[[149 136]
 [145 139]
 [137 115]
 [103 122]
 [109 129]]
->
[149 139]

[[104 118 124 132 147]
 [129 135 139 108 126]
 [119 128 127 135 126]
 [115 127 123 141 127]]
->
[104 135 127 141]

[[119 110 142 146 119]
 [ 98 100 144 128 144]
 [122 141 137 127 139]
 [117 113 143 134 142]]
->
[119 100 137 134]

[[131 147]
 [109 150]]
->
[131 150]

[[107 106]
 [ 98 125]
 [ 99 156]]
->
[107 125]

[[123 125]
 [130 122]
 [102 112]
 [128 126]]
->
[123 122]

[[107 102 143 106]
 [132 136 127 130]
 [136 138 118 135]]
->
[107 136 118]
---
[[103 131 123]
 [125 133 144]]
->
[[103 131]
 [125 133]]

[[122 100 121]
 [121 144 145]
 [122 132 130]
 [122 125 144]
 [120 150 131]]
->
[[122 100]
 [121 144]]

[[150 155 138 146]
 [115 110 125 111]
 [123 117 142 125]
 [124 119 114 122]
 [135 127 135 127]]
->
[[150 155]
 [115 110]]

[[115 128 130]
 [118 128 126]
 [124 144 141]
 [104 123 153]
 [128 126 120]]
->
[[115 128]
 [118 128]]

[[125 135 128 125 130]
 [124 107 115 149 131]
 [120 133 114 154 130]]
->
[[125 135]
 [124 107]]

[[142 120 132 104 129]
 [116 133 122 144 122]
 [119 125 123 134 118]]
->
[[142 120]
 [116 133]]

[[118 101]
 [124 151]
 [120 132]
 [126 138]
 [121 114]]
->
[[118 101]
 [124 151]]

[[104 131]
 [120 125]
 [124 130]
 [121 133]]
->
[[104 131]
 [120 125]]
---
[[157 130 130]
 [142 149 128]
 [133 151 127]
 [101 122 127]
 [139 124 128]]
->
[[142 149 128]
 [133 151 127]]

[[136 146 132]
 [105 106  99]
 [118 112 104]
 [129 158 141]
 [137 147 147]]
->
[[105 106  99]
 [118 112 104]]

[[121 120 112]
 [156 112 140]
 [116 149 126]]
->
[[156 112 140]
 [116 149 126]]

[[124 131 128 133 113]
 [127 135 137 127 117]
 [119 135 149 124 128]]
->
[[127 135 137]
 [119 135 149]]

[[109 101 155 154 102]
 [147 144 153 102 150]
 [101 151 154 103 118]
 [144 150 149 102 149]
 [107 155 102 123 111]]
->
[[147 144 153]
 [101 151 154]]

[[116 145 116 150]
 [124 118 143 137]
 [110 150 117 150]]
->
[[124 118 143]
 [110 150 117]]

[[145 112 109 110]
 [132 119 135 101]
 [138 115 126 109]
 [143 113 113 109]
 [138 115 126 109]]
->
[[132 119 135]
 [138 115 126]]

[[130 120 151]
 [134 130 134]
 [123 124 141]
 [125 113 125]]
->
[[134 130 134]
 [123 124 141]]
---
[[157 100]
 [ 99 156]
 [157 100]
 [156 113]
 [ 99 156]
 [116 129]
 [156 100]
 [ 99 157]
 [155 100]
 [157 116]]
->
[[157 100]
 [157 100]
 [ 99 156]
 [156 100]
 [155 100]]

[[125 131 128]
 [144 139 128]
 [139 126 129]
 [128 127 128]
 [123 129 128]
 [125 129 128]
 [150 129 129]
 [139 124 128]
 [123 127 128]
 [152 131 129]]
->
[[125 131 128]
 [139 126 129]
 [123 129 128]
 [150 129 129]
 [123 127 128]]

[[151 126  98 114 149 147 117 105 130]
 [135 105 120 151 142 109 104 135 148]]
->
[[151 126  98 114 149 147 117 105 130]]

[[126 133 148 129 133 135 118]
 [130 128 140 135 138 130 121]
 [124 127 156 140 137 143 116]
 [118 120 137 129 126 137 116]
 [122 127 147 126 122 134 126]]
->
[[126 133 148 129 133 135 118]
 [124 127 156 140 137 143 116]
 [122 127 147 126 122 134 126]]

[[139 132 118 112]
 [124 148 141 113]
 [106 138 126 127]
 [109 136 124 127]]
->
[[139 132 118 112]
 [106 138 126 127]]

[[103 103 136 110 103 153 110 153 111]
 [143 146 153 103 151 153 142 149 152]
 [109 106 103 153 103 144 103 105 103]]
->
[[103 103 136 110 103 153 110 153 111]
 [109 106 103 153 103 144 103 105 103]]

[[129 135 138]
 [152 122 119]
 [138 105 138]]
->
[[129 135 138]
 [138 105 138]]

[[120 125 128 147]
 [152 131 129 127]
 [105 125 127 127]
 [125 129 128 107]
 [148 132 129 133]
 [129 128 128 106]
 [109 121 127 122]
 [152 130 129 129]
 [107 123 127 124]
 [122 128 128 149]
 [152 131 129 127]
 [128 127 128 150]]
->
[[120 125 128 147]
 [105 125 127 127]
 [148 132 129 133]
 [109 121 127 122]
 [107 123 127 124]
 [152 131 129 127]]
